One turn moves each row of this set onto another row. After a few examples, where does it send each row asked below?
vib: .04	-.38	.31	-.06	.10	-.18	.01	.20	.32	-.07	.19	.14	-.20	.08	.11	-.09	.42	.16	-.04	-.08	.16	-.11	-.12	.13	.02	-.03	.04
zutem: .22	-.29	.33	-.01	-.10	-.16	.20	.06	.31	-.09	.27	.11	-.10	.16	.15	.03	.09	.01	.13	.07	.07	.04	-.09	.01	.15	-.14	-.38
veba: .01	-.22	-.12	.00	.19	-.11	.17	.16	.19	-.22	.33	.21	-.10	-.07	.20	.02	.07	.12	-.06	-.01	.05	-.13	.04	-.17	.26	-.13	-.13
Pimon: .09	-.18	.17	-.23	.00	-.12	.23	.16	.38	-.17	.14	.32	-.08	.00	-.16	.07	.08	-.01	.07	-.08	-.06	-.12	.16	-.07	.00	-.17	-.07
Vogip: -.01	-.46	.17	-.03	-.20	-.21	.08	.41	.26	-.31	.20	.07	-.24	-.02	.10	-.17	.00	.08	.24	-.17	-.08	-.08	-.19	.11	.20	-.10	-.01
Kinus: .09	-.08	.20	.08	.01	-.01	.19	.17	.28	-.21	.27	.25	-.12	.02	.08	.12	.15	-.03	.15	.17	.14	-.07	-.19	.14	.11	-.22	-.14
zuki: .28	-.27	.26	.09	.12	.11	.06	.23	.22	-.21	.09	.40	-.08	-.04	.04	-.16	.19	.13	.17	-.04	-.29	-.27	-.08	.20	.16	-.27	-.05
zez: .16	-.26	.05	.00	.05	-.21	.14	.20	.30	-.07	.24	.29	-.13	-.15	.29	-.18	.04	-.04	-.06	-.28	-.10	-.03	-.31	.08	.09	-.31	-.16
gofub: -.06	-.29	.08	-.26	.10	-.17	.06	.09	.09	-.14	.01	.19	.04	-.13	.16	.00	.09	.25	-.09	.10	.00	-.16	-.16	.08	.16	.04	-.28
fidi: -.01	-.16	.12	-.16	.09	-.24	.07	.19	.06	-.05	-.04	.15	.02	-.15	.05	.06	.18	.10	-.03	-.02	.04	-.23	-.17	.16	.23	-.02	-.32
gov: .12	-.32	.11	-.02	-.03	-.05	.08	.20	.30	-.09	.14	-.13	-.06	-.07	.09	-.28	.26	.24	.03	.09	-.12	.00	-.13	.13	-.14	.06	-.03
kozi: .11	-.41	.23	-.04	.16	.08	.00	.47	.02	-.10	.13	.25	-.22	.00	.06	-.11	.09	.07	-.20	-.14	.00	.01	-.04	.09	-.19	-.04	-.25
fipem: .15	-.26	.19	.10	.04	.00	.10	.36	-.12	-.24	.09	.15	-.28	-.04	.01	.21	.16	.12	-.02	-.04	.03	.04	.04	.09	.18	-.03	-.36
fuz: .07	-.40	.11	.00	.05	-.15	-.05	.46	.13	.05	.03	.14	-.25	-.05	.02	-.22	-.05	.08	-.09	.10	-.08	-.05	.02	.03	-.05	-.45	-.20
Mag: .24	-.34	.08	-.14	-.23	-.11	.11	.21	.24	-.25	.24	-.06	-.35	-.15	.03	-.19	.13	.24	.21	-.10	-.04	-.08	-.06	.01	-.03	.00	-.14
mudam: .01	-.38	.20	.03	-.17	-.19	.04	.41	.20	-.22	.10	-.08	-.13	.11	.03	-.03	.07	-.03	.16	-.16	-.15	-.06	-.19	.07	.23	-.03	-.04
guke: .05	-.34	.15	.21	-.15	-.14	.02	.28	.09	-.10	.08	.07	-.30	-.06	-.07	.08	.00	.04	.01	.09	-.07	-.04	.17	.03	.27	-.21	-.29
lisep: .09	-.31	.21	-.18	.05	-.07	.40	.35	.26	-.10	.13	.03	-.10	.02	.14	.18	.07	.17	.28	-.07	-.09	-.10	-.01	.01	-.11	-.26	-.24
vitof: -.04	-.17	-.06	-.05	.02	-.08	.13	.11	-.01	-.20	.10	.05	-.12	.04	.04	.00	.02	.20	-.05	-.20	-.25	-.01	.08	-.09	.00	-.35	-.21
gibu: .07	-.50	.26	-.24	.06	-.08	.08	.25	.16	-.02	.09	.15	-.22	.16	.02	.01	-.11	.02	.11	-.03	-.05	.20	.08	.06	.12	-.11	-.24
kisiz: .28	-.20	.15	.07	-.07	.00	.24	.14	.26	-.13	.43	.38	-.14	-.17	-.06	-.01	.16	.13	-.15	-.09	-.22	.01	.00	-.01	-.01	-.24	-.16
lor: .03	-.29	.07	-.01	-.01	-.09	.26	.38	.29	-.01	.19	.08	-.48	-.09	-.11	.03	.21	.29	-.05	-.21	.01	-.18	.00	.02	.00	-.01	-.19
sidu: .31	-.50	.32	.02	.26	-.02	.24	.23	.29	-.07	.10	.14	-.06	.09	.04	-.17	.12	.25	.05	.10	-.29	-.20	-.08	.07	.22	-.09	-.28
litud: .22	-.37	.01	-.01	.07	-.29	-.07	.40	.10	-.04	.26	.16	-.30	-.18	.02	-.01	.07	.25	.09	-.16	-.33	.08	-.09	.03	.19	-.19	-.06
ruze: .16	-.43	.24	-.03	.12	-.15	.06	.28	.22	-.14	.25	.22	.07	-.08	.17	-.13	.25	.09	.03	-.15	-.09	-.15	.10	-.11	-.19	-.36	-.19
lezi: .27	-.42	.11	.05	-.01	.08	-.07	.23	.14	-.29	.07	.34	-.19	.02	-.09	-.14	.07	.14	.03	.03	-.32	-.30	.00	.03	.16	-.20	-.26
besat: .35	-.38	.22	-.07	.28	.09	.15	.18	.20	-.26	.01	.26	-.37	-.03	.07	-.06	.09	.10	.06	.09	.02	-.20	-.18	.16	.25	-.11	-.21
lom: .21	-.26	.16	-.08	-.22	-.05	.16	.20	.11	-.16	.39	-.08	-.29	-.10	.15	-.12	.07	.26	.20	-.07	.03	-.20	.02	.03	.05	-.06	-.18
bove: .33	-.35	.15	.07	.10	.01	.24	.08	.35	-.03	.04	.10	-.23	.00	.01	-.15	-.03	.18	.18	.06	-.29	-.21	.04	.11	.12	-.20	-.36
fonag: -.03	-.24	.14	-.08	-.05	.01	.16	.19	.07	.01	.03	.05	-.05	-.19	.11	-.21	.09	.34	-.14	.00	-.14	-.09	.08	.23	.06	.06	-.13
punif: .15	-.30	.40	-.15	.18	.02	.23	.42	.25	-.07	.26	.06	-.16	-.16	-.04	-.13	.10	.14	-.09	.05	-.03	-.18	-.09	-.15	-.07	-.28	.00
tid: .11	-.17	.13	-.02	.24	-.27	.08	.21	.27	-.07	.17	.29	-.14	-.25	.23	-.20	.00	.06	.05	-.27	-.11	.01	-.26	-.02	.17	-.20	-.17
sep: .08	-.31	.00	.04	.10	-.30	.00	.52	.15	-.17	.24	.26	-.22	-.06	.07	-.11	.03	.26	.13	-.22	-.26	.04	-.15	-.04	.20	-.10	-.10
Diz: .21	-.56	.14	.13	.06	.07	-.01	.04	.28	-.25	.07	.15	-.17	.06	.11	-.12	.00	.01	.20	.09	-.20	-.20	-.01	.13	.11	-.19	-.30
nado: -.03	-.29	.12	-.09	.13	-.07	.00	.34	.16	-.06	.06	.32	-.24	-.04	.02	.15	.02	.08	.19	.09	.08	-.06	.04	.33	-.06	-.17	-.09
pubop: .21	-.30	.07	-.09	-.02	-.10	.13	.17	.30	-.07	.27	-.06	-.08	-.02	.03	-.19	.17	.16	-.13	.16	-.09	-.08	-.31	.15	-.17	.00	-.12
fepal: .02	-.27	.23	-.22	.08	-.23	-.10	-.03	.12	-.15	.09	.16	-.05	.07	.09	-.08	.21	.13	-.04	.01	-.03	-.01	-.12	.12	.09	-.32	.04
bige: .36	-.23	.06	.07	.25	.17	.21	.21	.28	-.29	.04	.33	-.24	.06	.04	-.02	.18	.10	.11	-.06	-.21	-.10	-.05	.11	.10	-.10	-.13
sug: .01	-.37	.10	.01	.10	-.01	.19	.16	.04	.01	.14	.04	-.07	-.26	.08	-.06	.13	.23	-.20	-.07	-.18	.00	.11	.30	.06	.04	-.06
zor: .28	-.30	.14	.11	.02	-.11	.43	.27	.25	-.06	.35	.08	-.16	-.08	.14	.06	.15	.31	-.10	.09	-.21	.00	-.03	.05	-.05	-.33	-.23
Taz: .19	-.41	.47	.04	.09	-.13	.16	.34	.10	-.08	.10	.10	-.15	-.16	-.04	-.03	.17	.07	-.27	.05	-.15	.04	-.24	.18	.16	-.22	-.12
vem: .14	-.49	.29	.18	-.01	-.21	-.11	.30	.14	-.09	.14	.22	-.01	-.15	.01	.03	.28	.04	-.07	.00	-.25	-.02	-.17	.16	.00	-.28	-.23
selud: .22	-.50	.20	.07	.18	.10	.31	.38	.14	-.22	-.02	.17	-.26	.01	.14	-.09	.07	.23	-.06	.02	-.15	-.30	-.06	.15	.22	-.15	-.30
fiku: .06	-.16	-.04	-.03	-.08	-.12	.14	.21	.12	-.11	.04	.19	-.31	.04	.10	-.05	.24	.31	-.19	-.17	-.04	-.13	.14	.13	-.06	-.22	-.06
nadu: -.13	-.55	.33	-.02	.16	-.12	.12	.28	.31	.01	.32	.05	-.22	-.05	.04	-.01	.14	.13	.16	-.14	.02	-.08	-.32	.15	.06	-.09	-.15
vabe: -.07	-.22	-.10	-.02	.25	-.12	.23	.10	.24	-.26	.13	.19	-.10	-.22	.27	.01	-.02	.12	-.09	-.06	-.04	-.10	-.05	-.10	.14	-.13	-.16
daga: -.07	-.34	.00	.00	.07	-.04	.22	.32	.13	-.02	.33	.05	-.30	-.01	-.12	-.03	-.08	.25	-.01	-.21	-.22	-.03	-.14	-.11	.03	-.16	-.36
deguf: -.10	-.31	.29	-.08	.16	-.14	.00	.09	.10	-.04	.28	.02	-.03	-.05	.07	-.13	-.01	.10	.16	-.06	-.10	-.04	-.29	.01	.10	-.40	-.19

Mag moves to -> tid
nado moves to -> lisep
lom moves to -> zez
Where do these go?
bove moves to -> zuki
fipem moves to -> zutem
daga moves to -> fepal

